(in the rows, 128 means zero)
Each path is a new rotation, seen through one point. The rows after it are directions, each followed by how far the rotation turns it, in degrees a step (0 if it stays put).
Each turn is a multiple of 5 degrees from 10 to 175, or 0.
Each row of a path follows its step; steps can be skipped.
Rotation 1:
step 0: [132 125 129 123 130 132 122 131 138 126 124 127 141 129 132 139 130 122
 119 115 117 122 125 124 129 128 130 130 133 133 112 116 129 136 138 136
 125 122 111 141 123 124 132 133 129 117 129 131 141 134 127 130 128 125
 140 126 136 118]
step 1: [138 124 131 124 120 130 120 136 122 126 123 126 132 140 126 117 121 142
 125 116 123 127 124 124 119 128 125 126 123 117 127 128 139 120 131 126
 140 124 115 143 130 130 129 147 130 128 134 137 125 130 123 134 124 122
 140 132 129 122]
step 3: [122 132 127 129 123 134 131 122 117 118 126 143 131 120 124 125 145 138
 130 107 125 123 132 126 134 128 139 133 135 123 123 119 130 136 123 128
 133 141 114 136 117 132 128 128 128 131 125 121 137 120 129 126 135 133
 123 124 129 124]
step 4: [122 133 133 128 124 112 130 121 132 122 117 130 134 132 132 133 130 135
 126 118 116 134 131 121 135 128 134 130 141 131 121 132 144 132 121 123
 137 129 111 120 133 135 123 129 132 137 143 131 130 133 134 126 131 128
 138 130 140 123]
step 5: [114 133 138 128 130 125 128 123 118 118 127 116 125 141 122 121 123 137
 132 121 124 126 136 120 129 135 129 116 129 119 121 135 122 122 131 131
 127 125 128 129 128 126 135 121 141 138 143 135 128 128 133 125 129 121
 135 117 131 111]
step 6: [122 125 125 127 128 129 131 120 131 125 132 122 118 137 136 121 137 123
 135 120 116 117 132 128 122 128 127 133 130 113 126 134 113 126 121 128
 126 146 127 131 129 132 123 121 124 134 140 133 133 125 110 134 140 134
 136 118 122 127]
step 7: [122 131 126 119 139 118 116 123 134 114 136 129 129 126 135 118 133 114
 125 116 112 123 124 130 124 144 128 130 126 131 132 115 122 134 123 132
 131 134 119 128 126 131 117 121 125 133 135 116 130 121 129 128 127 132
 133 133 134 121]
step 9: [120 113 126 121 136 126 130 126 128 127 131 114 133 123 128 115 126 128
 126 121 130 122 126 128 127 120 126 128 133 116 129 122 142 118 130 138
 134 121 133 136 123 131 130 134 134 133 134 129 120 130 110 141 137 113
 135 130 130 119]
step 10: [126 118 139 132 133 129 142 132 138 121 138 132 115 129 123 114 130 133
 127 127 121 120 129 130 129 119 128 133 127 124 137 117 128 134 113 140
 140 136 123 134 116 122 122 134 138 122 135 126 117 120 129 137 130 133
 130 125 125 125]
step 11: [123 140 130 133 143 130 130 132 134 118 125 128 124 130 125 121 137 138
 127 115 129 135 128 127 134 132 130 131 128 136 114 120 137 141 111 144
 139 132 123 125 127 135 130 131 127 123 128 117 137 136 119 134 132 130
 119 133 128 131]
Speeds:
[127 129 132 128 129 124 129 131 127 128 131 128 127 129 128 129 126 128
 129 132 128 129 126 128 130 133 127 127 129 130 129 127 127 128 130 127
 129 129 127 125 126 127 130 130 128 127 130 127 127 125 130 131 127 129
 128 127 127 127]
130
[129 129 128 126 129 131 131 127 130 126 130 128 126 130 126 127 129 127
 128 130 126 127 130 126 128 128 128 127 127 127 131 125 128 128 129 130
 128 125 129 126 127 125 129 128 128 127 129 129 132 130 133 124 127 128
 127 127 130 127]
135
[129 128 129 128 128 128 129 126 126 127 129 129 128 128 127 131 129 128
 129 130 127 124 125 131 129 127 131 126 126 128 128 130 130 128 129 128
 128 131 129 126 129 125 129 125 129 127 126 127 128 131 129 129 126 126
 129 133 126 129]
0
Rotation 2:
step 1: [134 129 135 123 130 126 129 126 131 118 125 136 134 121 125 122 137 132
 129 129 132 138 128 128 124 135 145 139 128 127 125 119 128 129 125 121
 125 125 129 116 117 124 129 136 135 129 127 131 118 117 115 122 123 124
 121 130 117 134]
step 2: [127 122 140 114 124 123 126 134 132 117 134 130 132 125 139 134 124 137
 131 134 127 130 127 139 138 133 132 124 134 135 130 132 127 115 125 130
 130 129 128 127 139 130 126 140 123 136 137 132 111 136 128 121 130 123
 133 134 131 128]
step 3: [121 132 143 123 120 126 124 133 137 137 137 125 140 134 127 125 132 122
 111 138 130 127 128 128 131 137 127 132 122 130 129 133 132 135 123 132
 129 135 132 126 134 125 125 132 127 120 128 131 119 114 120 133 126 121
 135 115 126 129]
step 4: [127 120 125 128 127 114 128 126 130 124 131 132 121 118 128 126 127 129
 132 129 131 137 123 127 135 142 144 136 127 124 137 121 127 129 131 120
 127 128 131 128 121 128 117 139 130 114 126 125 116 128 113 131 120 129
 123 125 126 130]
step 5: [131 122 139 123 125 117 129 134 131 118 132 130 144 118 127 131 119 137
 128 132 130 125 132 137 135 121 138 126 123 122 123 128 129 123 125 131
 127 127 128 132 136 141 129 134 127 137 137 140 120 120 125 124 119 137
 131 132 124 135]
step 6: [126 127 139 113 120 127 127 126 131 133 125 136 137 132 131 133 130 125
 117 133 125 126 126 130 128 141 127 130 124 138 132 135 129 133 119 134
 125 139 131 131 126 121 118 129 143 121 129 124 117 123 121 119 127 133
 140 131 116 131]
step 7: [118 126 129 127 131 120 130 128 133 137 133 140 132 120 140 121 120 122
 126 130 128 133 134 128 139 136 141 131 133 121 133 129 120 123 135 120
 124 136 130 126 132 126 116 142 131 126 121 131 122 128 121 140 134 126
 127 122 126 135]
step 9: [129 125 144 122 137 133 138 129 134 125 117 136 137 119 129 133 128 125
 133 132 125 128 125 140 128 136 134 136 124 136 128 141 128 130 127 128
 119 130 135 119 119 123 127 130 138 120 131 133 119 122 125 120 121 128
 128 130 116 129]
step 10: [120 126 128 116 127 120 132 134 134 132 143 133 135 126 138 125 124 133
 130 133 125 138 139 128 124 140 128 122 137 125 133 142 122 126 126 123
 124 141 133 127 130 132 125 140 126 137 127 124 121 132 122 125 132 120
 130 132 128 138]
step 11: [129 138 141 123 123 113 125 123 141 121 124 128 135 130 131 132 134 126
 116 133 126 129 130 130 130 140 137 129 125 122 127 123 133 130 133 130
 128 125 124 129 126 130 131 136 124 123 120 141 131 116 116 131 138 118
 134 125 128 133]
Speeds:
[129 129 130 126 133 130 127 128 128 129 128 126 128 128 128 127 129 129
 128 128 127 128 130 133 128 130 125 127 128 131 126 128 126 126 127 130
 129 128 128 128 131 128 126 125 129 129 131 127 127 129 125 129 127 130
 126 129 126 130]
100
Rotation 3:
step 0: [139 145 123 129 125 136 124 141 135 125 130 129 123 130 128 133 127 130
 131 135 132 125 140 124 114 130 134 124 129 129 133 118 123 128 133 129
 134 139 131 125 121 136 130 124 122 130 137 138 125 126 120 127 144 124
 122 127 125 124]
step 1: [121 125 124 114 116 137 129 139 133 138 129 135 127 117 127 133 129 137
 136 121 137 127 138 128 129 121 113 129 121 122 124 122 117 131 130 131
 133 132 132 128 133 127 133 130 139 131 137 140 130 128 123 129 122 129
 134 130 128 123]
step 2: [117 129 129 124 135 137 132 133 138 127 136 131 135 118 133 130 114 126
 125 130 135 130 133 134 126 121 130 125 123 134 121 128 127 134 123 131
 110 135 121 132 127 129 126 137 121 116 138 129 122 134 123 121 128 135
 123 118 126 132]
step 3: [139 134 143 116 124 132 136 129 124 138 133 123 134 129 126 128 114 129
 126 138 120 130 137 123 125 117 130 125 127 128 133 125 121 131 131 129
 130 138 127 119 118 132 131 126 128 137 135 130 118 123 126 133 128 128
 119 125 131 138]
step 4: [120 135 132 130 130 127 134 133 128 128 135 130 130 123 133 135 128 132
 132 127 130 131 134 133 129 124 134 120 114 132 130 119 117 125 130 126
 128 125 121 115 131 135 121 124 151 137 136 132 137 129 127 122 117 121
 128 132 122 128]
step 5: [134 128 121 133 128 142 120 137 138 129 135 133 131 123 129 134 124 126
 132 124 124 118 138 124 122 128 135 126 124 127 112 132 122 125 138 135
 123 130 126 119 127 125 122 133 132 127 129 120 127 121 126 120 138 135
 117 126 116 131]
step 7: [126 129 132 124 124 133 142 146 133 131 140 136 132 132 131 119 129 128
 132 131 132 132 130 141 123 127 131 137 122 131 125 119 128 127 121 124
 126 130 128 125 125 128 127 131 137 120 126 134 132 121 125 118 111 139
 132 121 126 132]
step 8: [138 121 140 124 132 132 132 125 139 131 128 130 133 124 119 135 127 133
 130 127 123 126 133 128 135 123 135 125 119 134 117 123 129 139 127 131
 110 134 129 122 114 125 126 125 129 137 126 121 133 131 130 132 125 144
 122 124 126 131]
step 10: [123 146 130 124 124 128 127 142 138 123 134 124 127 130 124 120 136 130
 130 126 127 121 134 125 128 142 135 125 126 134 118 119 118 128 129 130
 130 134 133 124 125 115 127 134 143 130 122 132 129 120 130 123 125 129
 128 137 121 129]
step 11: [131 119 119 132 116 131 123 133 129 123 131 138 131 125 124 134 128 128
 135 131 129 119 136 124 130 123 128 125 115 139 122 121 127 133 122 145
 120 125 133 133 120 130 142 131 125 127 126 135 135 127 124 131 130 138
 124 138 118 126]
Speeds:
[126 131 127 127 128 131 125 128 130 127 128 131 128 127 129 127 128 128
 128 124 126 126 128 125 129 131 125 129 128 128 127 129 127 127 126 130
 130 128 128 132 131 126 127 131 128 127 128 128 125 129 128 129 126 128
 126 128 131 131]
85
[131 129 127 127 129 128 128 128 130 130 128 126 126 129 127 128 128 127
 124 132 127 127 128 123 127 129 126 129 126 125 123 129 128 130 129 128
 129 129 130 130 125 127 126 126 128 129 129 127 129 127 127 127 127 128
 130 128 128 129]
145
[128 129 128 128 133 128 125 128 128 132 130 127 131 128 127 127 129 126
 128 128 126 127 127 128 127 128 128 127 128 129 125 126 130 129 130 125
 127 129 127 129 130 128 130 128 127 125 128 130 129 128 129 130 128 130
 122 129 126 124]
130
Rotation 4:
step 0: [122 129 138 122 133 134 140 118 127 125 134 134 126 128 120 127 126 124
 121 123 136 128 135 134 129 118 133 131 127 135 122 129 140 121 124 137
 143 129 131 129 131 124 132 131 134 113 134 130 131 129 142 133 126 131
 128 132 122 133]
step 1: [127 131 130 131 131 121 122 132 134 130 133 130 125 138 117 143 115 128
 128 122 129 132 128 137 127 136 135 138 121 131 128 129 129 129 136 138
 137 132 127 119 135 133 134 137 131 123 133 122 124 130 132 124 127 128
 116 138 129 132]
step 2: [126 130 129 129 122 123 124 129 129 121 127 121 126 131 120 138 125 119
 123 130 126 143 140 121 128 122 145 132 132 139 125 129 131 124 130 130
 125 117 120 116 130 124 130 130 129 137 137 127 136 136 132 132 127 123
 120 121 128 135]
step 3: [125 131 126 136 120 123 130 127 133 128 114 122 130 137 120 132 122 125
 137 138 132 121 128 128 129 124 135 133 124 136 132 131 128 123 123 124
 131 131 131 118 111 125 129 138 118 121 139 130 126 126 125 134 132 132
 118 119 123 126]
step 4: [124 120 137 137 124 134 116 124 128 119 123 121 124 145 131 119 141 128
 124 135 130 128 129 130 120 127 127 135 133 128 133 127 126 128 121 125
 143 130 129 121 128 121 136 137 129 133 124 138 128 135 122 129 133 125
 120 127 128 134]
step 5: [141 130 140 131 126 136 135 125 124 125 119 130 128 139 126 126 128 129
 127 134 130 116 131 125 129 121 129 136 138 123 137 129 135 121 130 127
 129 124 130 123 132 128 138 128 136 111 131 127 133 139 123 124 125 120
 129 134 118 124]
step 8: [123 127 121 134 123 133 127 134 138 122 128 131 122 143 125 137 130 119
 138 128 125 136 132 126 122 124 134 126 124 123 120 137 132 123 119 131
 122 123 120 125 133 128 135 129 114 127 140 126 131 137 131 124 123 137
 127 122 123 119]
step 9: [124 125 133 141 123 134 133 119 133 129 125 125 121 136 125 130 120 133
 131 129 135 133 132 136 127 116 130 133 137 126 130 131 128 124 118 126
 123 135 127 132 129 112 124 140 129 137 138 139 123 126 132 131 129 144
 123 125 126 128]
step 10: [129 122 137 122 130 130 132 125 132 132 121 117 131 138 126 131 130 130
 134 132 136 128 127 140 119 132 129 129 134 130 131 128 140 127 121 123
 135 124 136 135 136 125 147 131 122 129 127 126 122 137 132 130 125 134
 119 133 119 136]
step 11: [130 136 131 117 130 130 132 123 131 113 133 126 128 140 122 128 125 126
 127 137 135 133 134 138 131 127 128 133 131 131 132 127 141 125 131 125
 129 140 122 116 133 123 130 130 142 126 125 128 126 134 136 130 128 125
 131 135 116 127]
Speeds:
[124 129 128 129 126 126 129 128 128 128 127 130 125 127 130 129 127 127
 128 131 124 128 129 129 127 130 130 127 125 129 129 130 126 131 127 126
 127 129 125 126 127 126 128 125 126 130 130 128 130 128 126 131 126 128
 127 126 130 125]
70
[129 124 129 129 127 125 128 128 126 130 126 127 125 128 130 130 129 126
 125 127 129 127 129 127 127 128 128 128 131 129 130 128 131 124 128 128
 127 126 127 130 130 129 128 125 126 131 125 126 129 129 127 128 127 127
 125 130 130 130]
135
[129 128 124 129 127 129 125 131 128 123 130 126 125 131 127 127 128 128
 125 128 127 130 130 129 125 130 127 126 129 128 126 127 128 129 130 128
 128 133 127 128 127 127 129 128 126 128 126 126 126 127 128 128 131 129
 129 129 129 127]
155
Rotation 5:
step 0: [137 124 131 133 133 127 130 121 120 127 124 145 124 124 132 126 125 128
 114 125 125 132 121 131 131 137 124 144 130 127 133 131 123 120 110 129
 128 126 123 137 126 127 125 133 134 124 131 128 116 126 123 132 137 131
 137 120 117 137]
step 1: [130 129 131 118 131 137 111 133 129 131 120 130 137 129 128 123 133 120
 128 128 129 129 124 141 123 126 120 133 122 132 129 122 130 122 130 134
 132 129 118 120 123 124 120 135 129 124 120 120 126 134 120 125 122 116
 139 141 144 127]
step 2: [132 131 116 125 132 131 135 129 121 121 122 134 111 125 125 131 129 125
 115 129 126 116 124 133 138 149 123 135 132 121 127 117 131 128 130 130
 133 131 126 131 128 115 127 129 127 127 124 134 118 126 135 118 122 134
 137 121 128 131]
step 3: [119 129 132 135 142 129 114 127 129 120 126 124 132 125 138 133 135 125
 111 123 132 122 121 134 128 121 132 131 130 121 140 129 123 130 127 133
 132 131 137 114 133 137 122 126 125 127 127 121 123 132 127 122 119 117
 129 133 139 135]
step 4: [139 130 117 122 131 133 137 127 120 120 125 128 118 144 135 116 135 119
 125 127 131 124 114 134 127 144 120 132 122 122 130 134 126 134 124 124
 130 122 123 129 134 136 144 124 131 131 122 132 133 128 128 128 122 125
 121 126 127 133]
step 6: [137 126 126 127 137 136 136 128 127 134 123 129 123 133 137 126 136 125
 128 135 135 124 134 138 131 137 130 141 122 140 125 138 136 125 112 132
 132 123 125 120 124 131 134 129 138 133 120 124 136 125 120 116 127 136
 135 135 131 121]
step 7: [138 128 128 130 133 123 122 130 127 123 120 132 130 128 128 144 127 131
 131 125 130 126 130 128 129 126 123 135 133 110 123 117 133 138 131 123
 131 130 127 121 136 119 125 143 135 124 133 134 131 129 114 125 115 130
 140 132 128 142]
step 8: [133 125 130 134 133 127 125 134 120 137 122 128 124 121 149 123 139 125
 119 121 126 118 121 131 135 130 131 130 126 136 135 128 125 116 121 122
 135 123 124 113 118 129 134 129 134 124 128 126 119 126 122 126 126 128
 136 118 116 131]
step 10: [128 124 117 135 120 135 125 137 124 118 123 133 113 124 132 117 127 113
 123 126 126 119 125 131 128 129 129 131 133 128 132 124 119 126 121 129
 131 119 123 137 120 125 120 129 123 126 115 123 118 114 121 119 128 126
 140 129 126 131]
step 11: [131 125 134 131 133 133 130 119 137 125 118 130 133 124 132 133 123 121
 117 123 123 134 124 145 132 134 122 140 120 130 132 126 133 138 124 139
 138 138 129 126 134 134 122 121 130 125 129 130 131 140 129 112 126 121
 130 129 139 131]
Speeds:
[129 127 130 128 128 125 129 125 126 126 127 133 126 128 127 128 127 131
 130 129 129 128 126 128 128 126 128 128 129 125 126 130 128 130 127 130
 131 130 129 126 129 125 126 129 125 131 128 129 126 131 129 128 129 128
 126 128 127 130]
160
[128 130 127 130 127 130 130 130 129 126 129 129 128 128 131 129 125 132
 125 128 128 127 127 126 127 126 127 128 129 126 130 128 125 128 125 126
 127 130 130 128 127 124 126 129 128 126 129 126 129 125 127 130 130 126
 130 127 128 125]
145
